Rows are one point carried round by a steady rotation, each followed by how many ticks it has turned.
The counts run from 0 to 100.
[ 0.83  0.45  1.15  0.85 -2.31 -1.09 -1.66  3.38  0.73 -4.74 -1.61 -0.17
 -0.33 -3.15  0.58  0.54  2.47  2.01  0.67 -3.60  2.12 -0.25  2.14  1.37
  1.73  0.43 -1.47  3.38 -2.60 -1.19 -2.09 -0.92  4.16  0.44 -1.60 -1.56
  0.11 -1.64 -0.99 -2.04  0.22  0.29 -1.36 -1.29 -2.17  0.58 -1.24  2.27
 -0.36 -1.64 -1.22  0.90  2.77  0.09] | 55
[ 2.20  1.86  1.44  1.23 -2.23 -2.44  0.43  2.08  0.40 -1.71 -2.03 -0.51
 -2.94 -4.42 -0.61  0.61  3.64  1.23  0.01 -1.56 -1.77  1.83  0.79  4.21
 -0.61  2.79  0.17  1.83  0.26 -1.23 -0.44 -0.48  0.36 -0.70 -1.53 -2.78
  0.55 -0.12  4.77 -1.37 -0.41 -0.28 -2.24  0.97 -1.76  1.42 -1.94  2.55
  1.13 -1.50 -1.09  1.07 -0.19  1.47] | 80
[-0.48  0.98  1.93 -1.32  0.71 -1.43 -1.72  3.31  0.15 -4.84 -4.72  1.46
 -0.68 -2.98  1.70 -2.62  2.29  0.91 -1.62 -0.59  0.14 -1.37  1.57  1.15
  1.29  1.46  0.19  2.82 -2.24  0.77 -2.45 -2.21  2.68 -0.43  0.15 -2.21
  2.06 -1.61  0.11 -2.30  0.47 -0.16 -0.78 -1.20 -3.67 -0.28 -1.85  1.41
 -0.38 -1.25  1.34  0.26  1.77 -2.51] | 64
[ 0.74  1.33  1.17 -1.18 -2.69 -4.05 -1.28  4.23  3.00 -1.97 -2.89 -0.82
 -0.24 -3.14 -0.24 -2.57  2.04  1.99  1.62  2.31 -0.50 -1.10 -0.39  0.67
  2.79  1.73  1.53  1.26 -0.04  0.50 -0.22 -1.73  2.81  0.58 -0.34 -0.43
  1.91 -0.32  2.17 -3.31  0.82  0.32 -0.08 -0.89 -3.56 -0.52  0.27  2.80
 -1.15 -0.65  0.32  2.12  1.04 -2.43] | 99
[ 0.79  0.90  0.42  0.24 -2.07 -2.95 -1.57  3.14 -0.01 -4.75 -3.70  0.13
 -0.66 -3.26  1.79 -1.13  2.94  1.93 -0.29 -1.32  0.41 -1.53  1.66  1.62
  1.53  1.48 -1.63  3.28 -2.83 -0.23  0.03  0.24  4.30 -1.21 -1.18 -1.29
  1.52 -1.10 -1.58 -1.32  0.49  0.31  1.05 -1.64 -2.25  0.71 -0.79  1.71
  0.06 -2.03 -0.25  0.53  1.87 -1.34] | 58
[-0.72  1.19  1.73  0.84 -0.28 -0.94 -1.43  2.32 -0.49 -2.58 -4.21  0.16
 -1.32 -1.56 -0.83 -0.75  2.12 -0.29 -2.11 -0.83 -0.92  0.82 -0.21  4.14
 -1.00  4.02 -0.40  2.88  0.03 -0.61 -1.53 -1.10  1.66 -0.27 -1.21 -1.54
  1.70 -1.00  2.32 -2.38 -0.83 -0.61 -5.13  0.02 -3.94 -0.02 -3.00  0.87
  1.39 -0.66  0.71  0.05  1.52 -1.20] | 3
[ 0.56  0.80  1.38  1.13 -1.90 -2.31 -1.31  3.76  0.82 -3.82 -1.49 -1.70
  0.41 -4.02 -1.73  0.47  3.89  2.59  2.40 -2.49  0.96  0.65  0.57 -0.77
  2.46  2.32  1.07  1.74 -1.54 -0.22 -0.96 -0.27  2.13  1.04 -0.69 -1.28
  0.35  0.19  2.35 -3.35 -0.80 -0.18 -0.36  1.78 -1.94  0.76 -1.80  2.95
 -1.23 -0.95  0.83  2.11  3.19 -1.93] | 22
[ 1.36  1.67  1.65  1.57 -1.95 -1.60  0.09  2.62  0.55 -2.12 -1.63 -0.58
 -2.05 -4.20 -1.18  0.73  3.20  1.13 -0.31 -1.95 -1.00  2.47  0.84  3.71
 -0.34  3.31  0.28  1.84  0.06 -1.62 -0.81 -0.63  0.38 -0.18 -1.37 -2.52
  0.38 -0.44  4.33 -2.35 -0.94 -0.40 -3.36  1.49 -1.64  0.83 -2.33  2.27
  1.52 -1.54 -1.37  1.35  0.57  0.82] | 81
[ 0.26  1.64 -0.11 -0.24 -1.71 -3.23 -1.05  3.52  0.76 -4.47 -4.06  0.00
 -1.50 -3.89  1.66 -0.98  2.97  1.99  0.26 -0.06  0.63 -1.67  2.48  1.48
  2.09  0.79 -1.63  3.32 -2.33 -0.53 -0.29 -0.07  3.75 -0.90 -0.46 -1.41
  1.67 -1.16 -1.50 -1.60  1.07  0.52  0.11 -1.77 -1.81  0.98 -0.92  1.71
 -0.05 -1.31  0.09  0.51  2.04 -1.43] | 59
[ 0.36  1.80  1.24  2.74 -3.76 -1.84 -0.73  2.58  2.26 -3.42 -2.15  0.08
  0.10 -3.39  0.44  1.76  4.23  0.34 -0.21 -3.50  1.05  0.16  1.68  2.76
  1.11  1.17 -1.51  2.43 -1.01 -0.92  0.21 -0.29  4.32 -1.09 -1.75 -0.72
  1.36 -1.55  0.12 -2.22  0.75  0.31  0.37  0.12 -2.69  0.33  0.08  2.48
  0.42 -1.92 -1.56 -0.11  1.04  0.53] | 51
[-0.16  0.64  0.04  0.15 -0.21 -3.17 -0.69  4.46  0.61 -2.72 -2.08 -1.55
 -1.13 -4.39 -0.10 -1.67  1.00  2.74  3.62 -0.10 -1.31 -0.71 -0.86  0.02
  1.93  2.86 -0.84  2.15 -2.47 -0.37 -1.28 -1.47  1.51  1.20 -1.66 -2.81
  0.48 -0.19  0.72 -2.33 -1.59 -0.06 -0.57  0.31 -3.38  1.10 -1.68  2.75
 -0.43 -0.36  1.67  1.63  2.32 -1.75] | 28
[-1.03  1.54  1.88 -0.82  0.03 -2.07 -0.99  2.83  0.95 -2.17 -4.80  1.62
 -1.86 -3.95  1.02 -1.94  3.24 -0.11 -1.72  0.08 -0.38  0.95  0.00  3.02
 -0.52  2.46  1.09  2.08 -0.84  1.04 -0.99 -2.71  0.91 -0.71  0.84 -2.14
  3.07 -0.33  4.10 -1.45  1.10 -0.85 -0.78  0.03 -3.87 -0.42 -1.95  1.53
  0.38 -1.56  0.79 -0.40 -0.41 -1.71] | 71
[ 0.95 -0.24  1.83 -0.01 -1.75 -2.87 -1.44  2.91  0.57 -2.18 -2.15 -0.50
 -1.59 -1.38 -1.16 -0.77  2.85  0.61  0.10 -1.45  0.43  2.44 -0.77  3.95
 -1.43  3.76 -0.89  2.68  0.79 -1.65  0.30 -0.68  3.14  0.65 -0.78 -0.14
  1.41  0.46  4.05 -1.61 -0.30 -0.15 -4.61 -0.42 -3.57 -0.15 -1.22  1.67
 -0.03 -2.04 -1.47  0.53 -0.07 -2.07] | 9
[ 1.18  2.14  1.11  1.01 -3.03 -1.72 -0.73  2.71  1.82 -4.16 -2.77 -0.67
 -0.50 -3.59  0.27  2.55  3.38  1.35 -0.05 -2.67  1.16 -0.09  3.30  2.35
  1.79  0.11 -0.54  3.22 -1.18 -1.12 -0.79 -0.61  3.62 -0.67 -1.65 -1.02
 -0.02 -1.89 -0.75 -2.38  0.58  0.41 -0.52 -0.86 -1.97  0.16 -0.65  2.69
  0.64 -1.20 -0.70  0.48  1.93  1.58] | 53
[-1.21  1.01  0.15  1.49 -0.11 -3.13 -1.26  3.83  0.95 -2.14 -2.99 -0.51
  0.34 -3.62  0.36 -2.21  1.06  1.42  1.92  0.01 -1.47 -0.99 -2.00  0.31
  1.59  3.37 -1.19  1.70 -2.10  0.51 -1.09 -1.09  1.65  0.63 -1.22 -2.74
  2.36 -0.28  0.64 -3.62 -1.33 -0.78  0.16  1.43 -4.20  0.63 -1.36  2.27
 -0.71 -0.01  2.27  0.74  2.54 -2.22] | 30
[ 0.78  1.69  1.15  0.79 -2.46 -3.00 -0.60  3.54  1.13 -3.73 -1.26 -2.36
 -0.15 -4.59 -1.92  0.55  3.90  2.98  2.92 -1.92  0.53  0.67  1.10  0.14
  2.59  1.96  0.46  1.56 -1.22 -0.60 -0.77  0.08  1.96  0.79 -0.60 -0.93
  0.11  0.71  2.77 -2.79 -0.02  0.20 -0.48  0.84 -1.20  1.09 -1.08  3.04
 -1.36 -0.92  0.41  2.32  2.24 -1.48] | 21
[-0.55  2.06  2.23 -1.21 -0.06 -1.91 -0.05  2.27  1.35 -2.37 -5.25  1.03
 -2.34 -4.36  0.26 -0.85  2.94 -0.05 -1.65  0.20 -0.89  1.27  0.89  3.40
  0.09  2.19  1.91  1.89  0.01  0.93 -1.82 -3.02  0.39 -0.53  0.63 -2.43
  1.87 -0.64  4.44 -1.27  0.85 -0.83 -0.91 -0.23 -3.46 -0.56 -2.05  1.55
  0.28 -1.10  0.91 -0.20 -1.07 -0.45] | 72
[ 2.71 -1.15  3.05  0.36 -2.89 -1.37 -2.11  2.77  0.53 -4.58 -1.16 -1.42
 -0.02 -2.78 -0.87  0.16  3.54  2.00  1.29 -3.23  1.39  1.98  0.59  0.89
  0.70  2.41  0.95  1.59 -0.46 -0.99 -0.45 -0.31  3.53  0.77 -1.75  0.14
  0.62  0.58  3.46 -1.65 -0.97  0.48 -1.64 -0.17 -3.12  0.12 -0.60  3.10
 -1.66 -1.82 -0.89  1.44  0.66 -1.42] | 16
[ 1.95  0.92  1.31 -0.79 -1.19 -2.61 -1.59  4.16  1.72 -3.91 -1.78 -1.40
  0.32 -1.47 -1.04 -1.53  1.31  2.94  0.04 -0.02  0.11 -0.91  1.15  1.14
  3.37  1.64  1.40  1.93  0.08 -1.36 -1.33 -1.24  3.19  1.50 -1.37 -0.58
 -0.32 -1.16  1.39 -5.18 -0.69  0.82 -3.23 -0.94 -2.62  0.02 -0.51  2.39
 -1.06 -0.56  0.33  2.90  2.73 -1.63] | 94
[ 0.02  0.65  0.81  0.91 -0.61 -2.84 -0.87  2.95  2.88 -0.62 -4.20 -0.35
 -1.10 -3.01  1.23 -1.37  0.39 -0.46  0.97  0.44 -2.01 -0.15 -2.26  2.64
  0.16  2.75 -1.24  1.17  0.84  0.09 -0.87 -2.69  3.18 -0.14 -2.86 -1.79
  2.71 -0.91  1.25 -2.16 -0.63 -0.44 -1.03 -0.41 -6.26 -0.67  0.42  2.03
 -0.09 -1.01  0.57 -0.54 -1.06 -0.19] | 38
[ 0.27  1.29  0.96  2.92 -4.11 -1.90 -1.19  2.83  2.28 -3.23 -1.88  0.41
  0.06 -3.70  0.60  1.76  3.68  0.30  0.73 -3.71  1.38  1.11  0.53  2.73
 -0.13  1.40 -2.25  2.31 -0.78 -1.37 -0.01 -0.17  4.76 -0.44 -1.66 -0.36
  1.77 -1.28  0.52 -1.70  1.01 -0.70 -0.25  0.12 -3.48  0.31  0.09  3.02
  0.85 -2.03 -2.13 -0.16  1.01  0.24] | 50
[-0.30  1.79  0.00 -0.52 -1.12 -3.72 -0.86  3.97  0.67 -4.15 -3.37  0.60
 -1.82 -4.13  0.83 -0.99  2.77  2.65  0.33  0.31  1.09 -1.19  2.39  1.42
  2.02  0.70 -1.66  3.41 -2.58 -0.43 -0.88 -1.08  3.00 -0.79  0.61 -1.83
  0.85 -1.89 -1.25 -2.30  1.32  0.23 -0.27 -1.11 -1.47  0.37 -1.44  1.23
  0.07 -1.28  0.19  0.86  2.57 -1.96] | 60
[-0.05  1.52  0.83 -1.00 -2.30 -3.70 -0.97  4.52  3.40 -1.42 -2.39 -0.76
 -0.39 -3.50 -0.64 -2.25  1.84  2.39  2.00  1.67 -0.19 -0.44 -0.23  0.79
  2.70  1.08  1.70  1.61  0.03  0.26 -0.93 -2.52  2.37  1.36  0.37 -0.31
  1.53 -0.59  2.78 -3.24  1.05 -0.24 -0.66 -0.81 -3.01 -0.66 -0.43  2.76
 -0.64 -0.89  0.76  2.49  1.63 -2.14] | 100
[ 1.55 -0.54  2.85  0.10 -0.87 -0.38 -1.32  2.14 -0.47 -2.07 -2.48  0.57
 -1.90 -3.68  1.18 -1.34  2.11 -0.30 -0.55 -2.49 -0.96  2.28 -0.17  2.97
 -1.49  2.48  0.19  1.61 -0.70 -0.30 -2.12 -2.47  1.02 -0.07 -1.36 -2.57
  1.46 -0.06  5.33 -0.67 -1.33 -0.41 -2.14 -0.02 -4.17 -0.10 -2.77  2.10
  0.44 -1.83 -0.93  0.26 -0.96  0.37] | 76
[ 2.06  1.39  0.96 -0.54 -1.63 -3.01 -1.22  3.41  1.75 -4.29 -2.68 -1.77
  0.08 -1.70 -1.08 -1.18  1.86  2.58 -0.67  0.27 -0.79 -1.24  1.41  1.49
  3.45  1.84  1.72  1.96  0.19 -1.17 -0.30 -0.17  3.05  0.65 -1.33 -0.73
 -0.17 -1.28  1.29 -5.25 -0.12  0.90 -2.94 -0.41 -1.74  0.30 -0.21  2.35
 -0.98 -0.98  0.81  2.33  2.58 -0.95] | 93
[ 1.82  0.53  1.40  1.18 -3.17 -1.59 -0.72  3.12  2.86 -1.79 -1.69 -0.96
 -1.62 -3.81  0.86  2.28  1.75  0.45  1.84 -2.30  0.72  1.30  0.87  2.85
  0.17  1.08 -1.58  1.89  0.28 -1.58 -1.12 -2.32  3.85 -0.14 -2.95 -0.91
  0.52 -1.57  1.17 -1.21  0.16  0.30 -1.93 -1.35 -4.46  0.02 -0.10  3.09
  0.41 -1.40 -2.16  0.33 -0.71  2.29] | 47
[ 2.12  0.67  2.48  0.80 -1.78 -2.15 -0.83  1.83  0.04 -2.22 -3.45  0.08
 -2.38 -4.36  1.11 -0.78  3.51  0.29 -0.61 -1.31 -2.07  1.49  0.08  4.18
 -0.97  3.37  0.08  1.34 -0.16 -0.17  0.13 -1.06  1.34 -1.36 -1.88 -2.14
  2.09  0.23  5.08 -0.53 -0.93 -0.03 -1.24  0.35 -3.35  0.89 -1.85  2.22
  0.63 -1.92 -1.07 -0.07 -1.29  0.76] | 78
[ 0.93  2.25  1.03  2.00 -3.21 -1.85 -0.85  2.89  2.31 -3.81 -2.92 -0.42
 -0.12 -4.01  0.64  2.33  3.84  0.87 -0.49 -2.90  0.84 -0.56  2.59  2.63
  1.72  0.83 -1.05  2.23 -1.15 -1.07 -0.21 -0.12  3.91 -1.17 -1.87 -0.92
  1.08 -1.57 -0.26 -2.42  1.05 -0.02 -0.32 -0.43 -2.17 -0.09 -0.11  2.62
  0.75 -1.38 -1.08 -0.07  1.36  1.27] | 52
[ 3.04  0.25  0.66  1.30 -2.36 -3.41 -0.98  3.36 -0.42 -3.67 -0.77 -0.93
 -1.01 -2.57 -0.81 -1.46  2.09  2.65  0.61 -1.78 -0.49  0.22  0.39  2.73
  1.36  3.17 -1.09  2.56 -0.55 -2.45  0.22  1.09  2.90  0.55 -2.27 -1.64
 -0.39 -0.24  1.69 -3.38 -1.18  0.69 -3.04  0.13 -1.21  1.75 -0.94  2.26
  0.22 -1.70 -1.29  2.69  1.76 -0.43] | 88
[ 2.59  0.82  1.71  0.19 -2.83 -3.35 -0.70  3.10  1.27 -3.89 -2.64 -2.36
 -0.49 -4.36 -0.67  0.24  4.79  3.03  2.26 -1.32 -0.09  0.67  0.85  0.81
  2.09  2.03  0.49  1.21 -0.74 -0.19  1.13  0.60  2.95  0.04 -1.26 -0.21
  1.15  0.97  2.90 -1.61 -0.33  0.87  0.88  0.05 -2.08  1.06 -0.16  3.13
 -1.72 -1.34  0.03  1.66  0.69 -1.21] | 19
[ 1.01  0.71  2.55  0.54 -2.22 -2.59 -1.38  2.20  1.16 -3.11 -3.40 -0.75
 -0.75 -1.88 -1.41  0.18  4.42  0.55 -1.43 -1.55  0.23  2.03  0.05  3.70
 -0.50  3.61  0.69  1.55  1.68 -0.62  1.13  0.13  3.30 -0.06 -0.61  1.01
  2.02  0.58  3.89 -2.41  0.05  0.08 -2.92  0.28 -3.17 -0.54 -0.13  1.85
 -0.94 -1.48 -0.29  0.39 -0.02 -1.56] | 11
[ 1.19  0.37  1.28 -0.85 -2.37 -3.57 -1.73  3.81  2.23 -2.94 -2.59 -0.37
  0.32 -2.32  0.50 -3.29  2.15  2.10  1.00  1.47 -0.37 -1.38 -0.97  0.68
  2.60  1.91  0.95  1.27 -0.13  0.30  0.00 -1.21  3.09  0.50 -0.77 -0.03
  2.15 -0.10  1.92 -3.14  0.01  0.43  0.24 -1.12 -4.14 -0.71  0.54  2.89
 -1.44 -1.30  0.53  1.64  0.87 -2.68] | 98
[ 2.39 -0.64  2.90 -0.52 -2.05 -0.81 -1.77  3.01  1.09 -4.25 -1.56 -2.10
 -0.53 -2.39 -1.56  0.60  3.26  2.26  1.12 -3.28  1.36  1.95  1.10  1.37
  0.97  2.26  1.07  1.69  0.22 -0.90 -1.16 -0.77  3.11  1.16 -1.30  0.19
 -0.03  0.32  3.99 -2.41 -0.82  0.81 -2.97 -0.45 -2.76 -0.08 -0.56  2.69
 -1.52 -1.88 -0.55  1.72  0.45 -0.82] | 15
[ 1.68  1.29  0.80  1.56 -2.70 -3.37 -1.34  3.21  0.04 -4.01 -1.58 -0.35
  0.40 -1.89 -0.74 -1.98  2.90  1.81 -0.96 -1.36 -0.49 -0.27 -0.52  2.23
  1.61  3.32 -0.52  1.81 -0.46 -1.28  0.99  1.71  3.66  0.40 -2.00 -1.45
  1.20 -0.12  1.41 -4.89 -0.72 -0.20 -2.33  0.88 -1.84  1.36 -0.50  1.66
 -0.40 -1.93 -0.51  2.09  2.84 -1.46] | 90
[-0.24  0.51  1.84 -2.14  0.44 -1.67 -1.63  3.00  0.32 -4.23 -5.30  0.47
 -1.55 -3.02  1.86 -2.60  2.04  1.53 -1.28  0.42 -0.11 -1.19  1.78  1.62
  1.57  1.35  0.46  2.85 -1.73  1.07 -2.03 -2.27  2.26 -0.49 -0.10 -1.99
  1.78 -1.09  0.53 -1.90  0.04  0.25 -0.32 -2.13 -3.44 -0.67 -1.65  1.40
 -0.64 -1.12  1.40  0.09  0.92 -1.65] | 65
